In the rows, zero is written as 128.
One turn moves each row of this set onto another row. After a few examples, where does it send each row asked below?
Q108: [155 123  80 129  97 135 118 102 111 176 158 102 119]
Q146: [118 125 120 122 132 135 153 107 121 113 147 105 111]
Q913: [116 133  89 126 109 138 135  80 130 142 159 101  89]
Q130: [167 141  69 125 106 117 125 108 131 175 159 102 126]
Q215: [161 164 106 115 110 148 129  98 159 174 134 109 119]
Q698: [167 140  72 139 101 128 122 108 116 171 157  99 135]
Q836: [151 153 132 109 142 119 139 108 159 157 155 112 136]
Q164: [126 157 131 142 123 123 138 100 127 106 145 109 125]
Q988: [121 139 102 130 116 109 115  79 128 137 175 100 103]
Q557: [141 147 132 118 118 135 134  92 161 174 147 115 124]
Q57: [128 154 136 131 118 127 145 107 138 114 128 115 121]
Q968: [171 133 109 123 119 128 148 141 118 146 131 112 146]
Q749: [126 160  94 131 105 112 122  76 151 144 156 106  98]
Q732: [128 152  94 148 104 117 115  74 135 146 168 104 109]
Q55: [158 124  89 112 135 139 154 133 108 130 146  98 125]
Q179: [173 171 106 105 135 132 136 115 158 158 142 104 131]
Q213: [168 141  99 123 113 151 136 132 102 134 125 101 132]
Q297: [169 145 110 135 120 136 144 134 107 129 135 104 148]
Q788: [155 129  59 118 113 145 136 107 118 157 157  92 106]
Q455: [137 156 119 122 133 125 137 110 120  97 142 102 117]

Q130 moves to Q968
Q213 moves to Q455
And these:
Q788 moves to Q55
Q164 moves to Q732
Q557 moves to Q215

One turn moves each row of this set onto another row. After a few examples, where does it send each row asked below?
Q996: [131 150 127 119 116 144 109  77 129 142 133 159 122 157 142 118 103 117
 154 109 129]
Q734: [110 133 136 116 123 121 124  96 138 124 149 152 123 160 127 109 156 125
 133 147  96]
Q784: [148 104 120 124 153 146 108 129 119 114 123 125 128 143 139 118 114 158
 173 122 128]
Q919: [122 122 134 144 142 150 116  86 117 113 136 144 130 133 108 139 169 135
 177 132 156]
Q234: [114 116 112 151 152 118 122  96 141 123 127 135 140 116 151 116 135 103
 120 145 123]
Q517: [130 128 137 143 145 109 102 140 137 114 124 146 129 130 138 133 131 157
 156 153 114]
Q783: [149 117 137 127 146 149 116 140 127 110 122 119 119 147 139 131 122 159
 171 121 135]
Q609: [138 165 133 135 136 151 114  86 125 119 126 121 140 116  97 139 143 140
 158 114 138]
Q367: [100 131 129 124  97 130  96  71 120 113 121 119 141 125 116  91 137 126
 136 130 147]
Q135: [142 137 146 129 145 133 126 145 133 112 125 114 116 141 144 133 125 157
 163 130 127]
Q292: [ 94 129 148 126  82 142 102  95 136 104 121 129 127 130 118  98 152 133
 138 141 158]
Q842: [111 148 142 127 100 133 142 107 148 132 134 138 102 161 150 120 137 119
 146 130 116]
Q157: [125  99 127 141 143 148 102 101 137 119 125 188 130 117 121 124 151 128
 140 137 151]
Q511: [117 104 110 150 139 146 131  92 126 112 135 122 143 139 144 117 165 116
 170 152 131]
Q896: [144 116 110 122 149 137 107 120 118 122 123 144 136 133 146 112 106 157
 178 131 124]
Q473: [102 122 124 131 118 136  85  91 143 116 138 156 143 162 114 133 151 144
 135 140 107]
Q819: [145 122 131 140  99 171 128 133 155 121 110 159 123 114 130  99 139 124
 153 149 126]
Q256: [138 137 147 135 149 114 119 145 135 113 129 126 121 136 144 130 132 151
 153 147 115]
Q71: [115 125 144 137  93 166 112 121 161 119 121 131 110 174 141 136 130 129
 142 118 132]
Q756: [120 142 154 114  87 163  95  90 131 108 122 141 133 134 127  97 134 125
 146 131 171]
Q993: [109 127 105 131 111 163 141 114 150 115 126 127 139 120 145  96 143 133
 168 161 123]
Q881: [146 129 111 135 137 127 105 121 124 126 115 159 140 127 150 124 111 156
 176 137 117]
Q709: [137 105 137 161 118 144 104 127 148 127 106 138 110 111 112 102 116 110
 134 132 132]
Q128: [124 100 135 119 118 168  91 114 150 113 131 127 124 172 116 111 124 131
 124 117 117]
Q456: [152 167 145 132 151 153  96  99 140 119 135 121 154 123 125 124 116 111
 138 137 137]
Q741: [151 140 109 124 142 174 134  95 141 120 122 130 156 127 161 120 125 113
 139 123 134]
Q25: [119 100 132 144 146 143 126 111 138 114 117 117 109 119 105 126 145 129
 122 107 143]
Q272: [121 134 101 130 117 166 121  96 144 123 104 148 137 101 113 126 130 155
 146 108 137]
Q972: [ 99 166 127 125 129 148 131 114 165 117 129 136 137 107 148 124 128 136
 135 150 141]
Q615: [148 119 142 137  97 149  91  78 117 109 113 133 152 143 128 104 150 104
 127 122 143]
Q873: [138 119 160 125  99 150 104  97 127 104 127 137 140 148 140  93 159  99
 127 146 148]
Q839: [131 137 135 144  81 134 114  81 125 112 106 120 146 135 134 108 160 110
 130 128 129]
Q849: [151 141 149 137 126 169 128 125 156 111 115 153 130 122 128 143 159 129
 125 126 137]
Q838: [121 130 147 143 146 142  83 116 149 121 134 129 127 117 122 106  97 108
 136 147 154]
Q840: [125 145 151 119  95 146 100  81 125 109 132 156 149 138 142  99 154 113
 145 151 156]
Q93: [121 135 136 127  89 140 115  86 127 113 113  99 133 131 130  86 132 112
 127 122 139]
Q770: [127 122 130  98 132 149 104  91 131 131 145 142 119 157 118  89 106 123
 134 117 116]
Q143: [115 141 117 144 103 145  87  80 140 130 120 155 140 162 133 149 124 134
 151 113 124]
Q350: [136 128 120 148 134 114  98 130 131 121 113 156 135 125 141 135 122 160
 165 143 113]
Q308: [108 114 133 115 164 159 120 104 140 112 147 134 124 130 144 109 124 120
 144 137 170]

Q842 moves to Q770
Q615 moves to Q839
And these:
Q609 moves to Q993
Q157 moves to Q849
Q350 moves to Q135

